In the rows, 128 means zero.
The rows of X fall into 4 groups, and each row is roughly a mix of its group's hidden directions.
X (156 x 12):
[[129  85 135 106 176  98 117 143 125 108 133 150]
 [134 111 120 126 118 148  93 148 137 164 114 181]
 [149 111 142 119 122  94 157  89 124 117  84 114]
 [119 140 114 142 112  89 143 124 191 116 125 113]
 [125 118 128 128 136  65 141 126 152  91 153 124]
 [139 109 142  98 131 110 179  99 150 132  99 116]
 [127 122 122 118 163 128 143 140 133 119 198 143]
 [145  96 128 152 179 166 119 119 108 135 116 142]
 [155 119 166 122 121 152 166 137 166 120 130 160]
 [124 120  95 169 141 131 160 130  90 138 101 103]
 [149 154 135 120 157 189 150 126 148 117 125 137]
 [132 119 124 139 107 158 100 150 128 164  93 167]
 [135 122 139 126 125  97  58 128 136 110 130 107]
 [153 107 168 130  97 163 137 162 109 142 120 141]
 [136 108 136 134 127 103 130  92 115  99 116  71]
 [127 142 107 138 110 149 149  85  98  91 113 103]
 [ 98 137 142 118 103  81 139 123 175 147 120 133]
 [101 105 161 125 106 151 131 170 134 116  89 131]
 [ 92 120 124 134  97  83 105 112 118 135 109  92]
 [118 129 141 116 133 178 137 127  79 149 140 158]
 [127 133  97 111 172 120 120 148 136  73 138 120]
 [114 186 130 118 110 128  90 123 109 108 145 109]
 [104 122 103 125 154 106  97 167 120 132 169 144]
 [101 131 136 118 121  89 160 120 177 123 155 142]
 [111 152 120 138 102 135  69 154 110 150 135 143]
 [136 133 144 137 145 101 170 135 144 101 125  76]
 [121 123 154 139 121 158 105 161 118 151 164 168]
 [132 133 126 141  96 114 122 163 158 132  70 123]
 [134 116 122 157 125 147 154 154  70 108 114 140]
 [137 151  99 147  91 152 162 110 131 124  87 130]
 [155 101  87 162 109 108 126 112 119 143  92 123]
 [103 143 146 133  98 119  76 163 119 132 106 113]
 [132 113 135 131  80 123 136 118 163 170  95 130]
 [148 147 126 121 121  97 181 111 125 106 162 109]
 [ 85 121 131  99 127 126  74 160 126 145 132 134]
 [116 131 137 120 116  99 124  94 159 183 121 108]
 [134 110 132 137 107  82  91 122 141 100 112  92]
 [118 154 159 110 141 111 105 134  81  95 151 126]
 [142 113 133 135 117 174 157 127  80  99 118 120]
 [122  93 126 137 107  95 187 123 133 118 107 131]
 [105 150 114 123 114  99 111 106 172 161 101 117]
 [129 115 135 114 170 119 165 104 122 155 172 124]
 [103 116 180  72 134 132 130 123 118 135 137 136]
 [156 144 139 136 152 118  99 141 181  97 130 146]
 [161 133 131 163 147 153 142 135 110  85 156 148]
 [142 103 179 115 131 122 149 114 111 101 126  89]
 [117 174  91 131 138 159 155 139 143  97 134 144]
 [117 138 114 142 114 140  84 177 129 153 111 155]
 [173 104 154 138 127 101 160 111 147 120 107 153]
 [145 143 129 167  94 153 134 146 147 165 146 155]
 [163 119  93 170 135 108  99 155 129 136 107 121]
 [114 149 159 110 107 138 108 142 161 179 123 141]
 [118  82 105 120 164 136 136 150 126 139 140 171]
 [139 157  76 121 120  88 155 120 120 144 123 109]
 [138 129 143  96 172 154 106 126 118  96 161 111]
 [123 129 129 106  79 135 181 131 107 128 128 100]
 [127 116 147 121 125 150 153 124  63  97 131 133]
 [ 96 106 134 101 111 108  95 134 151 160  93 121]
 [143 113  94 160 103 148 147 114 111 126  81 111]
 [107  97 159 116 173 129 116 118  90 126 150 112]
 [141 132 129 135 128 102 191 130 162 106 130 147]
 [125 118 153 117 137  73 107 156 142 150 149 153]
 [168 157 129 126 143 139 121 157 164 108 154 158]
 [151  98 118 123 143  65 122 114 144 142 115 111]
 [133  87 108 132 160  78 113 136 101 135 125 145]
 [108 148 125 137 104 140  92 157 131 174 156 146]
 [122 148 118 133 137 130 184 138 157 137 131 173]
 [133 132  87 134 147 132 156 112 155  96 106  88]
 [132 166 157 141 114 143 147 134 126 112 177  97]
 [123 128  85 131 133 109 144 109 169 143 102  90]
 [133  76 143 140 118 110 103 152 116 171 116 136]
 [ 85 144 145 113 121 149  94 111 105 151 113  94]
 [156 152 110 155 150 138 145 113 148  77 138 110]
 [136  99 118 115 173 151 155 123 135 131 157 168]
 [110 134 113 129 116 127 111 168 139 161 134 184]
 [113  86 134 128 146 141  86 137 107 155 116 164]
 [125 179 147 130 118 157 112 135 147 128 176 134]
 [135 176 111 166 121 116 131 158 133 128 111  90]
 [103  87 127 122 115 119 102 151 128 151 108 175]
 [139 165 122 126 135 127 139 147 185 115 135 166]
 [121 151 142 104 117 145  82 112 124 169  98 115]
 [111 109 154 116  93 111  78 151 121 143 150 136]
 [118 160 160 117 125 160 127 133  80 114 158 144]
 [155 137 184 123 112 107 123 100 155 110 113 141]
 [112 134 154 115 110  84 118 128 135  98 114  80]
 [ 99  96  99 143 148 119 155 130  93 119  94 110]
 [113  77 158 123 124 160 130 151 117 152 121 157]
 [164 129 119 152 128 108 159 111 138  89 126  86]
 [107 140 116 131 111 179 103 176 126 112 132 138]
 [110 129 131 114 158 150 111 151 141 182 138 160]
 [128 125 131 129 119 100 131 116  80  81 102 100]
 [138 161 163 109 122 152  91 168 139 129 148 133]
 [152 119  82 158 136 163 123 152 132 140 117 161]
 [146 129 110 143 137 158 147 138 132  63 109 121]
 [159 151 120 146 152  99 131  95 126  81 133 110]
 [161 160 137 127 129 124 166 124 179 107 124 115]
 [127  94 123 108 109 153 168 149 108 147 128 168]
 [104 148 140 114 128 183 121 155 107 116 164 134]
 [146  99 119 145 165 134 159 106 114  84 116 113]
 [121 132 105 123 150 139 134 127  73  82 131 107]
 [142  72 144 127 115 108 175 136 121 113 117 140]
 [123 147 161 100 151 169 115 139 103 117 165 137]
 [154 156 126 136 129  99 122 115 168  85 133  97]
 [104 104 126 117 136 154 156  94  81 150 119 114]
 [122 152 153  95 111 121  93 125 149 110 174 139]
 [142 144  87 155 131 139 128 101 104  86 120 100]
 [116 142 127 131 117 169 172 126 172 102 130 111]
 [116 172 100  96 125 140 142 132 129  88 124  95]
 [110  96 137 132 149 160 124 131  82 167 123 147]
 [145  80 136 104 140 106 129  88 138 139  95 139]
 [112 111 138 139  83 140 122 129 129 184  99 131]
 [141 147 156 137  86 142 159  95 150 156 114 118]
 [120 129  85 122 164  99 164 121 134  98 149 119]
 [149 130 116 121 139 139  72 151 113 139 162 157]
 [128 166 127 133 122 169 137 107  98  87 150 117]
 [128 114 156 125 121 141  72 122 100 165 141 144]
 [ 93 120 136  96 125 147 106 131  92 169 141 153]
 [ 97 134 147 117 148 115 125 175 155 163 130 154]
 [117 122  92 125 125 168 164 127  99 160 129 154]
 [158 148  90 149 153 112 155 128 165 127 156 128]
 [134 154  88 169 159 116 136  95 146 119 122 113]
 [143 146 143 136  83 100  94 117 133 144  96 101]
 [176  92 104 157 145 132  99 145 123 114 130 144]
 [143 126 187 114 139 105  98 133 131 103 145 105]
 [124 161 169 116  96 156 112 126  90 143 136 142]
 [155 146 155 115 112 124 158 130 179 106 153 123]
 [126 141 182 122  87 164 141 113 111 135 123 134]
 [129  93 133 133 120 142 111 116 109 159  69 142]
 [121  98  99 110 139 140 170 164 116 158 137 147]
 [128 161 145 144 109 120 148 140 120  68 149 115]
 [154  77 153 130 114 126 129 106 123 164  97 134]
 [132 127 138 142 109 126 161  94 110 118  86  85]
 [105 167 117 129 119 151 137 156 111 173 150 153]
 [159 130 115 123 138  93 142 135 162 103 157 167]
 [138 171 156 131 108 165 144 124 164 128 158 132]
 [115  99 116 105 143  98 161 145 155  97 160 135]
 [109 148 114 119 124 182 136  92 102 131 102 113]
 [109 124 122 125 120 134  64 154 135 151 119 158]
 [ 80 146 137 102 125 157  98 133 106 145 153 109]
 [136 108 164 129 128 152 140 185 104 134 132 151]
 [132 138 132 142  92  88 153 110 143  82 133 109]
 [150 143 160 107 114  97 160  91 156 147 124 127]
 [150 104 135 151  97 145 108 140 118 180 117 152]
 [110 125  84 131 129 136 126 177 145 128 121 170]
 [133 124  96 150  95  91 133  89 137 130  96 112]
 [135 146  96 121 113 119 167  86 141  99 100 119]
 [111 133 185 108 100 154 110 131 147 151 134 144]
 [147 111 135 129 171 152 110 179 108 131 145 143]
 [104 147 144 111 161 171 134 160 148 139 155 145]
 [123 139 137 136 153 132 128 178 135 125 187 129]
 [109 163 150 106 138 145 120 112  87 112 168 142]
 [167 135  80 167 139 104 126 120 132 109 143 115]
 [118 128 153  89 153 170 108 128 119 161 148 146]
 [ 96 148 141  98 105  74 123 111 131 128 151 117]
 [128 172 110 121 128 182 154 142 141 144 133 148]
 [151 164 158 126  87 109 116 135 166 123 138 108]]

Each list below has one row that fits no group; the rest each fit one group, if only roughly. Name that row.
  Q_466: [127 166 148 122 121 107 118  98 151 128 179 107]
  Q_852: [131 153 118 131 111  82 122  94 131  86 135 100]
  Q_440: [ 93 184 142 118 121 132 108 129 142 159 148 145]
  Q_61: [152 112  99 176 145 121 157 123 154 113  99 133]
  Q_457: [136 111  90 171 168 119 110 131 113  98 141 122]
  Q_587: [133 159  91 142 157 142 124 139 103  92 163 122]
  Q_928: [169 127 172 138 142 117 152 108 125 114 156 159]
  Q_804: [ 91 162 115 111 107 128 101 121 109 163 144  99]
  Q_633: [141  81 136  97 168 108 100 135 109 142 126 139]
  Q_162: [144 103 120 132 178  90 110 137 155 116 151 145]
  Q_705: [158 126  92 134 123  98 167 139 170 119 114 132]
  Q_916: [123 115 100 152 172 143  99 151 115 108 163 129]
  Q_600: [132 104 178  82 134 145 112 147 113 146 140 135]
  Q_446: [147 148  90 178 131 125 123 129  88 108 141 132]

Q_466
  Q_826: [146 156 132 157 119 105 107 137  93  82 126 106]
  Q_474: [142  94 144 124 155 133 161 135 146 122 126 183]
  Q_186: [115 157 114 157  94 133  99 148 140 144 102 165]
  Q_137: [142 155 109 148 140 137 118 144 125 146 193 135]
  Q_781: [ 90 113 107 105 133 141 102 165  90 151 138 135]
  Q_526: [120 123 141 116 100  77 137 105 160 109 112  98]
  Q_386: [138 112 153 137 137 147 105 133  86  75 120 145]
  Q_110: [142 149 108 132 149 113 118 115  93  70 135 108]
  Q_757: [109 107 138 111  84 102  89 132 134 115 103 100]
  Q_471: [106 138 128 118 102  96  98 109  96 116 167 103]
  Q_283: [119 156  76 153 134 162 124  96 120 145 114 129]
  Q_878: [129 110 139 126  86  90 131 117 157 171 117 145]

Q_186
  Q_321: [136  98  92 153 134 167 157 134 121 125  90 115]
  Q_579: [119 157 141 104 114 172 153 142 162 136 160 133]
  Q_362: [118 137 113 104 113  89 143 110 152  79 119 103]
  Q_767: [158 131 123 127 118 154 197 134 136 112 123 122]
  Q_941: [119 166 119 131  88 147 164 116 132 142 125 169]
  Q_107: [132 137  93 147 167  95 119  97 141 122 143  94]
  Q_426: [124 138 105 139 140 188 159 114 131 135  95 119]
  Q_556: [138 106 122 119 109  89 157  95 112 101 135  90]
  Q_292: [151 137 105 155 111 194 136 130 124 142 117 121]
  Q_389: [147  97 139 112 112 163 116 121 145 181 120 149]
  Q_86: [156 127 130 123 134 111 106 117  94  75 129  93]

Q_941
  Q_42: [114 133 173  96 104 159  96 134 119 138 119  99]
  Q_692: [109 135 156 100 131 106 139 136 149  82 162 105]
  Q_332: [131 142 155 107 149 154  91 155 104 160 144 150]
  Q_586: [111 123  91 155 153 130 146 126 120 162 135 176]
  Q_435: [121 160 171 103 123 175 151 148 128 137 132 120]
  Q_397: [142  75 158 102 129 112 131 128 155 138  99 148]
  Q_177: [128 133 160 119  81  95 127 164 157 111 131 116]
  Q_881: [129 128 129 147 131 118 177 104  89 129 135  84]
  Q_866: [139 133  97 184 100 126 131 107 131  93 120 114]
  Q_644: [121 182 149  93 113 145 144 113 152 123 148 110]
  Q_535: [128 149 162 101 107  88 151 143 151 110 155 141]

Q_866
  Q_935: [125 136 110 143 111 101 107 131 173 169  95 123]
  Q_257: [138 100 142 141 163 114 155 137 151 123 126 182]
  Q_668: [106 145 120 136  95 122 134 126 154 167  77 122]
  Q_731: [116 161  80 117 113 134 148 141 150 116 156  96]
  Q_214: [130 110 119 142 125 160 135 157 135 175  83 137]
  Q_663: [142 128 147 108 113  88 156 107 154  98 145  96]
  Q_978: [130 138 170 102 144 144 109 146  90 109 164 135]
  Q_303: [114 111 110 141 140  87  86 110 153 149 106 106]
  Q_16: [117 106 150 118 112 175 143 156  88 121 122 150]
  Q_744: [132 191 129 134  97 155 118 135 144 122 154 123]
  Q_984: [117 133 112 137  77 101 102 120 115 134  84 111]
  Q_691: [120 152  83 152 145  91 114 111 115  98 116 107]

Q_731
  Q_683: [137 121 103 152  92 128 139 107 153 129  82  96]
  Q_590: [109 139 100 129 177 142 136 123  92 121 168 135]
  Q_657: [109 101 128 136 131 105 104  97 156 108  81 111]
  Q_519: [130 136 155 117 151 122 153 141 155  97 181 114]
  Q_32: [140 105  78 174 125 135 153 131 128 132  97 133]
  Q_969: [143 128 128 106 147  97 146  88 140 107 174 111]
  Q_345: [129 148 145 126  74 152 100 122 143 139 130  89]
  Q_989: [134 139 117 129 114 168 177 163 145 143 147 146]
  Q_673: [142 172 115 140 108 102 120 168 133 135 166 142]
  Q_410: [134 119 131 123 161 188 106 130 121 142 126 164]
  Q_861: [127 108 175 109 115 100 146 157 130 134 150 164]
  Q_816: [116 109 117 155 146  98 106  87 107 124 116  88]
  Q_275: [103 168 145 128 124 121 104 114 109 141 146  76]

Q_345
  Q_480: [ 90 118 100 132 127 131  82 134  95 148 111 103]
  Q_745: [118 126 177  94 102 141 162 128 128 112 114 100]
  Q_171: [130 171 143 127 106 118  91 136 155 104 125  89]
  Q_650: [130 172 100 139 102 151 140 115 115 122 176 136]
  Q_949: [130 151 116 143 107 113 179 111 124 102 139  87]
  Q_4: [141 145 112 148  98 154 148  75 101 140 125 116]
  Q_45: [137 136 122 142  85 145 136  97  92 112  93 104]
  Q_118: [134  92  95 162 148 130 118 131  95 127  88 118]
  Q_957: [120 140 111 129 126 181 130 103 108 171 135 155]
  Q_263: [136 105  96 122 145  96 131  82 112  92 142 117]
  Q_735: [132  99 146  90 102 100 152 119 167 109 127 143]

Q_118
  Q_170: [107 123 146 112 125 161 130 135  84 170 112 155]
  Q_297: [114  87 139 123 124 169 124 151 110 156 100 156]
  Q_766: [133 117 106 132 162 172 136 127  80 102 121 118]
  Q_937: [122 110  90 137 141 180 166 103 120 130 122 131]
  Q_433: [156 125 106 128 131 176 135 161 151 115 114 165]
  Q_72: [140 158 140 132  79 125 111 160 158 140 157 138]
  Q_570: [115 139 131 114 135 117 139 113 158  72 121  84]
  Q_942: [101 139 121  99  89 154 133 157 133 157 121 162]
  Q_943: [147  73 130 112 131 104 123 122 161 135  98 104]
  Q_373: [122  72 122 108 153 141  85 130 104 130 136 132]
  Q_712: [140 149 127 141 121  83 106  97 163 116 102 103]

Q_373
  Q_585: [121 119 138 111 147  80 125 135 185 126 151 130]
  Q_135: [127  99 104 145 165 124 119 145  82  93 133 138]
  Q_748: [165 128 102 145 110 133 119 110 138 173 101 159]
  Q_857: [ 97 116 128 116  84 122  97 167 132 147 109 150]
  Q_988: [159 119 108 117 132 111 169 115 173 119 150 153]
  Q_473: [116  98 106 135 134  82 122 108 148 165 101 109]
  Q_30: [132 135  84 128 143 134 185  99 129 106 137 132]
  Q_680: [ 88 158 150 105  83 117 120 142 118 149 141 110]
  Q_634: [152 155 116 155  99 128 113 113 131  92 107  87]
  Q_416: [131 148 148 116 143 171  98 137 116 114 172 103]

Q_416
